(in the rows, 128 means zero)
The rows of Z fall into a few groups, which share some directions, and each row is roughly a mix of its group's hidden directions.
Z:
[[116 128 123 164 115 106 126 131 106 172  86 106 106]
 [155 134 130 146 143 140 164 136 104 177 131 153 158]
 [109 129  95 114 145 114 131 154 153 152  78 106 144]
 [118 153 164  98 125 140 151  98 130 168 156 140 142]
 [148 110 112 147 128 106 159 109  83 114 147  92 142]
 [118 138  88 116 117 155 174 153 151 124 136 149 102]
 [119  96 136 146 114 128 128 122  88  97  79 135 103]
 [144 131 118 107  93 138 151 153 108 124 176 152 100]
 [123  89 111 160 134 156 149 114 165 123 121  90 135]
 [134 148 142  84 152  80 132 103 119 123 154 136 147]
 [107 142 125 136 140 162 114 108 178 112 156 110  99]
 [132 146 100  81 116 101 142 104 108 162 117 134 153]
 [150 121 121 129 168 135 110 121  91  79 131 136 159]
 [157 148 110 140 139 166 155 124 124  80 159 130 128]
 [143 153 121  96 101 153 129 120 139  91 135  99 168]
 [133 162 124 133  84 110 116 146 112 155  97 130 166]
 [183 115 119  98 101 118 128 134 102 138 165 137 127]
 [122 125 134 134 153 163 151 110 160 116 164  90 105]
 [112 107  94 161 107 110 145 123  92 130 106 106  95]
 [157 166 114 113 149  97 129 152 106 116 145 120 169]
 [149  81 106 113  94 121 114 161 110  97 131 139 118]
 [139 170 144 142 118 135 130 142 148 159  85 111 162]
 [107 140 134 144 105 169 105 127 161 105  98 128  94]
 [115 137 116 173 149  99 152  96 161 146 142 114 141]
 [143 104 132 138  72 139 141 129 102 140 101 151  97]
 [129 131 150 119 149 145 148 115 101 106  76 112  92]
 [128 168 126  73 108 135 148 152 103 140 139 113 139]
 [141 166  98  95 135 139 119 109 133  87 139 162 140]
 [150 127  89 135 111  98  91 106 110 165 149 141 134]
 [130  92  84 124 129 152 106 168 126 110 109 147 144]
 [101  84 129 149 118  99 132 100 147 163 141 109 109]
 [135 136 146 115 194 168 127 124 133 112 112 117 133]
 [135 161 124 180 147 147 130 140 147 123 120 106 169]
 [135 121 151 112 147 123 120  78 139 138  93  83 121]
 [136 139 134 162  96 132  92 100 142 173 150 118 131]
 [155 139  94 129 163 146 158 116 104 142 136  88 111]
 [130 118 113 159 100 112  78 113 138 169 130 125 108]
 [112 108 142 135 121  89 155 126  98 123 108 161  87]
 [134 108 144 105 137 118 162  81  98 126 108  98 111]
 [119 164  86 141 103 111 137  94 130 149 150 121 158]
 [128 147 139 152 146 179 138 116 141 126  98  84 133]
 [149  86 161 132 135 162 141 129  89 107 150 127 114]
 [140 137  89 135 115 116 122  92 137 115  87 155 163]
 [140 118 120 111 146 151 133 177 152 163  98 134 153]
 [138  90 135 138  93 110  98 134  96 105 119 164 117]
 [142 119 105 152 105 131 100  74 142 160 116 135 144]
 [129 158 126 150  92 104  89 100 127 116 151 156 144]
 [124 168 162 121 120 165 147 148 102 112 139 147 158]
 [109 141 147 162 131 142 108 180 160 116 111 138 108]
 [126 150 120 111 138 182 147 157 156 103 100 137 126]
 [120 150 101 161 112 129 122 123 172 169 134 148 148]
 [100 141  66 110  94 139 120 139 144 125 125 123 108]
 [ 94 156 110  83 121 121 112 123  82 121 131 115 112]
 [125 133 174 130 128 180 147 134 138  89 133 141 144]
 [138 132 141 106 137 157 184 129 124 110 146  89 143]
 [117 128 169 138 100 186 135 128 144 125 145 147 111]
 [134 104  93 136 108  96  94 151 144 157 126  95 132]
 [ 97 142 129 143 150 159 143 172 141 103 132 106  96]
 [114 122 116 141  85 104 135 159 141 138 149 160  88]
 [128 128 119 150 190 139 133 166 141 123 149 124 153]
 [118 156 141 135 127  96  96  99 143 155 139 166  99]
 [110 130 140  81 121 126 176 111 134 101 149 154 122]
 [108 149 150 129 130 120 149 140 190 104 130 120  97]
 [131  90 162 127 132 137 134 142 159 118 103 173 101]
 [105 179 115 136 128 134 172 116 153 156 130 145 116]
 [152 129 115 142 100 122 102 136  88 156 125 140 175]
 [119 116 126 103  89 144 114 117 132  81 165 155 126]
 [143 124  74  82 113 127 153 157 131 138 137 121 141]
 [144 110 127 117 128 140 161 152  84 160 127  88 115]
 [143 127 152 129 166  93 140 133 116 170  92 108 120]
 [152  88 117 117 127 150  81 128 111  92 121 114 147]
 [161 114 130 132 136 115  70 124 144 150  93 109 133]
 [138 103 112 128 154  85 114 123 115 117  76 146 109]
 [116 128 135  89 145 136 162  93 173 126 124 126  99]
 [168 145 135 121 154 102 157 131  92 158 144 133 153]
 [115 125 114 118 128 100 117 131 117  77 139 162  84]
 [115 159 166 127 116 132 112 116 109 141 185 121 145]
 [147 134 106 153 116 183  85 135 142 119 141 141 133]
 [133 123 140 118 157 181 117 169 161 125 108 126 138]
 [139 133 168  99 167 102 145 128 128 135 117  84 136]
 [125 117 151 130  69  95 126  97 132  99 127 128 112]
 [142 120 124 181 138 144 126 127 152  73 142 126 126]
 [131 122 124 166 146 140 119 162 172 122 104 155 157]
 [141 142 135 133 164 152 153 110 120 112 141  75 155]
 [121 162 121 132  89 114 156 164 153  97 130 128 152]
 [100 169 112 130 104 105 145 119 110 163 115 122  90]
 [107 150 111 108  79 115 123  94 121 160 103 116 120]
 [148 112 163 136 149 154 132  95  95 116 124  85 130]
 [111 162 123 125 110 141 148  87 117 160 137 102  90]
 [ 98 152 144 130  82 103 129 135 124 132  99 149  90]
 [123 110  94 101 105  77 149 137 115 148 102 120 127]
 [142 106 107 135 125 140 138  84 123 186 145 138 144]
 [153 108 120 156 106 146 106 139 125 178 132 156 100]
 [151 136 116 118 134 152 153 161  98  81 140 103 110]
 [152 141 111 104 106 179 134  98 156 152 133 112 116]
 [114 172 153 172 127 153 124  96 145 140 109 119 118]
 [128 102 124 108 102 136  97 151 134  81 103 138  95]
 [107 127  94 145 159  98 120 155 138 103 114 161 101]
 [119 134 165 123 183 129 136 137 166 110 124 138 156]
 [141 114  90 141 145 113 174 127 103 153 121 100 104]
 [134 143 115 141 157 151 149  75 143 152 145 121 160]
 [146 121 106 121 140  74 164 132 110 110 106 148 151]
 [147 107 137 128 111 164 143 141 108 117 118 169  81]
 [113 166 100 143 135  96 140 175 160 125 132 136 134]
 [121 135 115 150 126 141 169 138 115 160 112 165 170]
 [113  86 155 151 130 108 131 117 128 181 111 106 122]
 [108 111 131 155 111  96 112 100 165 157 153 153 134]
 [131  98 125 130 118 108 139 130 126  99  62 152 129]
 [117 113 153 106  88 166 158 134 130  91 117 134 108]
 [142 124  92 121 140 172 176 138 120 149 147 127 109]
 [131 132 150  81 157 139 150 165 113  96 113 110 123]
 [111 113 143 127 144  99 161 179 125 121 133 132  87]
 [152 111 136 158 170  91 149 101 123 117 148 107 140]
 [118 161  81 142 108 140  83 127 134 138 135 141 156]
 [100 162 186 114 114 123 124 141 114 126 157 111 140]
 [151 110  91  98 116 138 146 139 129 152 146 107  82]
 [147 158 115 147  79 128 111 104 114 118  86 122 142]
 [117 144 126 161 122 102 106 111 160 150 138 180 133]
 [122 110 135 105 150 114 162  99 114  91  91 125 101]
 [114 115 116 119 122 126 170 153 104 100  81 115 106]
 [110 166 165  94 134 124 139 166 114 124 147 115 153]
 [148 134 164 124 164  89 135 136 110 103 100 155 117]
 [116 127  94 106 150  79 161 144 139 120 131 156 111]
 [125  90 111 130 138 132 126 180 169 116 128  98 125]
 [153 122 143 172 136 113 122 154  84 145 111 107 150]
 [126 128 132 141 135 129  99 125 132 167  69 152 152]
 [161 109 110 108 101 167 123  82 129 133 148 120 113]
 [111 139  96 157 135 130 167 167 104 123 103 102 124]
 [134  90  86 135 144 103 135 135 154 123  83 130 110]
 [117 142 140 140  91 175 152 164 138 107 107 144 123]
 [116 158 139 146 121  99 169 146 148 124  93  94 116]
 [138 132 142 132 105 117 110 118 124 113 115 138  54]
 [159 157 167 127 122 166 109 111 135  97 140 113 104]
 [136 123 139 114  95 129 134 149  82  90 114 168 130]
 [110 106 164 135 117 125 100 143 133  98  74 139 121]
 [152 114 128  96 105 124 138 109  91 155 102 147 164]
 [139 135 150 159 118  99 123 128 143 159 155 175 150]
 [146 149 176 119 163 117 144 123 106 157 117 124 161]
 [121 139 113  68 100 129 128 148 100 161 126 139 116]
 [111 111 115 113 104  89 142 124 116 124 172 164 103]
 [ 97 117 122 103 147 149 122 145 167 107 179 130 130]
 [165  94 112 142 138 149  87 101 156 137 128 119 106]
 [142 147 149  99 128 182 140 125 122 119 172 118 144]
 [183 161 123 120 127 142 121 137 115 119 158 168 138]
 [135 159 156 114 127 110  93 108 139  78 143 120 106]
 [113 127 108 110 132 116 140  99 164  81 160 136 105]
 [125 115 161 120 128 101  90 113 131 114 144  91 170]
 [118 126 116  93 146 117 122  69 124 100 150 116 105]
 [101 145 120 144 120  97 147 139  90 124 165 165 143]
 [168 126 140 109 155 113 128 140  82 141  92 148 138]
 [133 133 110 160 120 151 150 123 137 158  99 175 102]
 [109 116 128 174 129 121 110 132 166  78 122 122 113]
 [124 150 138 112 105 139 100 104 157 103 165  95 151]
 [128 150 117  79 127 117 138 161  96 126  95 138 102]
 [118 163 148 135 129 137 114 106 175 113 155  90 115]
 [135 150 116 118 167 107 129 121 118 114 142 109 189]
 [148 121  90 113 106 160 154 123 107 127  90 109 102]
 [138 161 138 107 141 150 131 103 184 148 109 148 133]
 [127 119 173 141 133 105 106 144 136 146 129 179 100]
 [130 130 152 163 137 178 117 105 156  97 133 124 150]
 [111 113 123 117 100 139 145 161 122 106 124 128  66]
 [102 109 169 139 112 120 122 140 138 159 153  83 144]
 [137 126 168  92 131 167 114  80 138 139 125 117 128]
 [145 149  96 110 139 116 159 149  91 169 105 121 128]
 [135  93  94 156 168 168 141 109 132 123 142 123 121]
 [112 110 157 116 105 127 158 113 113  85 115 107  90]
 [127 131 108 163 113 116 117 129 161  92 180 132 139]
 [125 116 126 130 171 167 147 159 147 119 171 122 116]
 [151 136 128 128 102 107 107 119  96  80  86 129 130]
 [137 137 107 180 132  98 114 131 149 157 117 154 156]
 [159 112  76 148 128 127 103  93 124 160 129 130 118]
 [159 138 100 103 100 103 113 154 122 122 113 165 157]
 [114 120 115 112 142 139 151 140 181 141 153  84 140]
 [126 139 131 133 116  95 115 129 142 175 114 128 184]
 [102 159 136  83 131  89 152 154 116 134 146 127 145]
 [ 98 164 125  98 146  97 104 113 129 109 150 111  98]
 [142  84 122  92 130  97 114 157 108  94 137 131 113]
 [146 122  92 159 111 159 108 118 142 163 126  93 110]
 [126 153 101 170 124 141 127  94 124 161 167 131 140]
 [129  73 135 130 161 110 133 121 136  83 146 146 130]
 [147 144 138 160 120 144 143  81 101 148 164 109 122]
 [100 148 130 140 112 159 112 172 144 119 169 112 111]
 [116 152  97  90 150 122 118 105 122 150  88 109 152]
 [118 111 104 134 108 157 129  97 136 190 128 126 138]]

One row of each group comes first, with its name. Which group is each row after those in?
[106 161 145 141 141 133 100 172 164 101 124 138 114] -> P
[159 135 149 117 171 140 122 143 141 146 156 128  81] -> M
[ 91 111 143 163 115 110 135 122 164 141 157  92 122] -> V
[157 125 130 104 144 160 122  78 142 141 158 107 146] -> W

[120  81 122 106 132 148 138 169 125 106  88 127 112] -> M
[127 164  84  94 110 111 101 139 131 127 144 145 159] -> V
[160 147 141 118 114 116 164 122 156 128 105 132 179] -> P
[146 120 166 135 174 130 153  85 115 142 109 128 135] -> V
[135 121  89 126 116 112  88 111 119  99 169 122 100] -> M
[166 120  90 142 143 110 135 152  97 126 144  93 152] -> V
[111 134 106  96 169 106 172 105 147 131 136 135 109] -> W
[127 135  78 114 160 172 133 131 132 108 141 145 154] -> P
[114 131 120  96 103 144 133 157 104 179 118  96 130] -> V
[146 185 103 127 130 139 160 166 113 132 125 142 132] -> V
[125 131 167 119  96 133 158 163 165 159 134 125 120] -> P
[138 149 125 103 110 120  88 141  94 140 159 141 167] -> P
[113 146 137 173 126 140 159 116 106 134 116 179 140] -> M
[125  72 139 124 131  88  97 113 122 140 100 138 114] -> V
